In the rows, zero is written as 128.
One turn or mirror swaps these rows in pairs. Which row does each one swap with?
The rows were stretched afterwards, more along some directions than others.
loba: [161 135 178  98 130  81 137 145 114 117 126 114 123 135 121 143 166 139
 122 133]
Vada: [166 156 135 128 119 102 146 121 148  94 147  97 123 125 116 147 142 126
 101 115]
Sov: [159 101 144 140 154 131 130 163 149 154  95 172 156 121 151 117 130 121
 140 130]
Paba: [171 160 176 144 130  94 135 139 117 136 109 123 149 141 111 161 202 140
 155 147]
sudip: [155  99 141 138 158 130 137 146 150 154 107 161 156 124 165 116 121 110
 148 131]
muno: [178 138 149 132 137 115 135 151 147 120 102 155 122 127 123 156 201 161
 116 134]
kesep: [154 105 135 132 149 136 141 146 130 152 116 164 148 122 154 104 125 123
 154 140]
Poso: [159 146 161 143 133 111 124 167 123 152 101 123 150 139 103 155 202 145
 134 137]
dum: [176 169 129 141 147  92 136 160 128 106  95 126 137 137 138 154 168 127
 120 155]
gib: [153 138 172  90 132  81 136 139 120 119 127 101 122 137 117 142 163 133
 110 131]
Rof: [156 156 169 135 139 106 140 150 118 154 103 120 151 138 109 146 193 153
 143 157]
Famem: [161 150 173 123 136 106 131 150 127 150 103 121 133 149 103 152 198 168
 158 144]
kuli: [152 159 165 110 131  81 129 128 114 104 126 116 129 130 121 160 169 132
 118 128]
lomuk: [159 141 134 115 121 107 145 125 153 105 145  96 124 120 124 142 136 143
 105 122]
niro: [169 126 149 126 127 115 134 159 141 126 107 163 116 125 111 140 201 151
  94 121]
Boz: [165 152 133 119 121 104 144 114 154 104 153  91 126 129 119 144 143 132
 103 123]
lesab: [158 137 172 127 138 106 135 159 124 158 117 121 158 139  96 140 186 158
 135 147]
Kamuk: [158 167 164 143 143  96 118 139 120 138  97 111 136 150 123 172 195 144
 155 149]
fuvu: [160 152 171 144 132 103 133 156 124 142 103 128 148 134 110 159 194 167
 154 146]
bire: [161 152 170 102 135  70 132 143 117 116 124  92 140 135 127 155 176 136
 119 133]
kasuk: [172 160 123 132 154 106 135 152 135 107  96 129 132 138 142 149 161 129
 122 162]
Feri: [159 132 175 135 138 107 133 170 116 162  99 134 152 137 110 140 194 160
 143 145]
sanen: [159 116 138 139 148 143 125 136 159 139  94 165 147 122 158 125 130 129
 141 138]
Gomat: [154 116 172  99 136  91 134 139 121 126 122 131 129 118 133 144 151 148
 115 141]
kozo: [159 133 138 117 135 105 133 117 159 114 139  98 130 125 135 145 132 128
  98 120]
rekap: [159 153 130 126 122 105 144 107 151 100 151  95 131 120 127 147 139 124
 101 124]
tibu: [137  90 138 131 143 136 124 148 153 152 105 160 151 118 159 116 114 118
 127 128]
nog: [155 147 161 130 130 108 139 146 117 151 109 124 127 143 110 140 191 160
 155 147]
pive: [157 108 142 135 149 139 143 147 151 155 109 171 156 115 154 104 126 128
 141 137]
Feb: [165 107 138 142 149 131 133 142 147 138 113 173 152 118 161 116 138 123
 159 127]
fil: [159 149 127 119 122 105 139 110 153 103 145  92 120 132 116 146 138 131
 101 127]
kinis: [163 144 174 107 125  79 129 141 120 108 121 113 127 124 122 155 171 130
 109 127]
nafaz: [183 152 140 126 148 101 159 162 132 114 108 127 140 140 126 137 158 121
 120 159]
nesa: [174 178 131 133 153  93 129 149 134 102  91 124 129 146 144 158 175 125
 134 151]
puv: [151 133 171  98 134  77 134 136 117 118 120 113 133 128 132 150 162 134
 116 134]
levin: [154 159 127 117 117 100 149 118 141  99 154  87 112 138 116 132 147 128
 112 120]
Gita: [170 139 153 119 129 113 141 161 145 123 100 160 108 132 113 143 207 172
 114 130]
Kekim: [157 144 131 123 126 104 145 121 149 110 146  94 130 130 127 148 133 130
  96 123]
fur: [166 151 186 135 138 100 129 157 126 156  94 120 158 135 109 149 191 155
 131 152]
dunun: [160 146 180 103 132  74 142 134 119 116 124 114 134 130 129 151 168 134
 117 136]
Zat: [160 133 173  96 126  83 134 144 117 117 123 121 130 132 124 146 171 139
 117 131]
Domo: [147  98 138 137 149 138 121 140 149 145 111 167 149 122 154 111 121 104
 133 127]
ruta: [148 135 167 136 141 108 139 155 119 148 109 136 137 142 110 136 185 155
 148 149]
Sen: [176 171 174 130 141 105 131 148 129 142  99 122 149 147  99 150 203 163
 153 156]
lufep: [143 101 132 141 145 140 121 151 150 143 106 176 144 109 163 117 124 134
 144 136]
kovid: [154 106 130 131 150 138 128 143 147 142 107 153 148 125 159 118 122 120
 153 136]
Pib: [156 120 136 135 150 140 123 140 154 146  96 161 146 118 153 118 124 132
 136 132]
zep: [149 104 132 139 151 137 124 151 147 156 107 158 153 122 151 108 121 116
 133 131]
mesi: [178 159 176 132 138 104 139 157 119 147 102 118 149 147 101 140 203 157
 146 156]
buki: [151 144 124 121 120 109 138 115 150 100 147  97 115 122 124 141 134 134
 109 118]
gipe: [156 156 167 137 138  99 130 154 119 152 106 112 151 138 114 162 203 151
 152 142]
Vit: [157 123 135 149 142 132 127 127 147 134 114 162 153 118 156 131 127 108
 145 124]
sivo: [154 144 145 117 117 116 137 157 145 123 104 148 107 120 107 153 200 162
 101 116]
vuf: [172 143 138 130 116 103 145 111 156  92 144 111 120 124 131 146 145 127
 110 129]
sinu: [156 130 171  93 130  74 133 141 119 124 126 110 136 127 124 142 173 132
 108 134]
zepu: [158 117 140 142 148 138 133 145 153 148 112 155 167 114 145 108 122 118
 125 128]

Swapped with zep: Feri
Swapped with niro: dum
Swapped with bire: kozo
Swapped with buki: loba
Swapped with fuvu: Domo
Swapped with Gita: kasuk

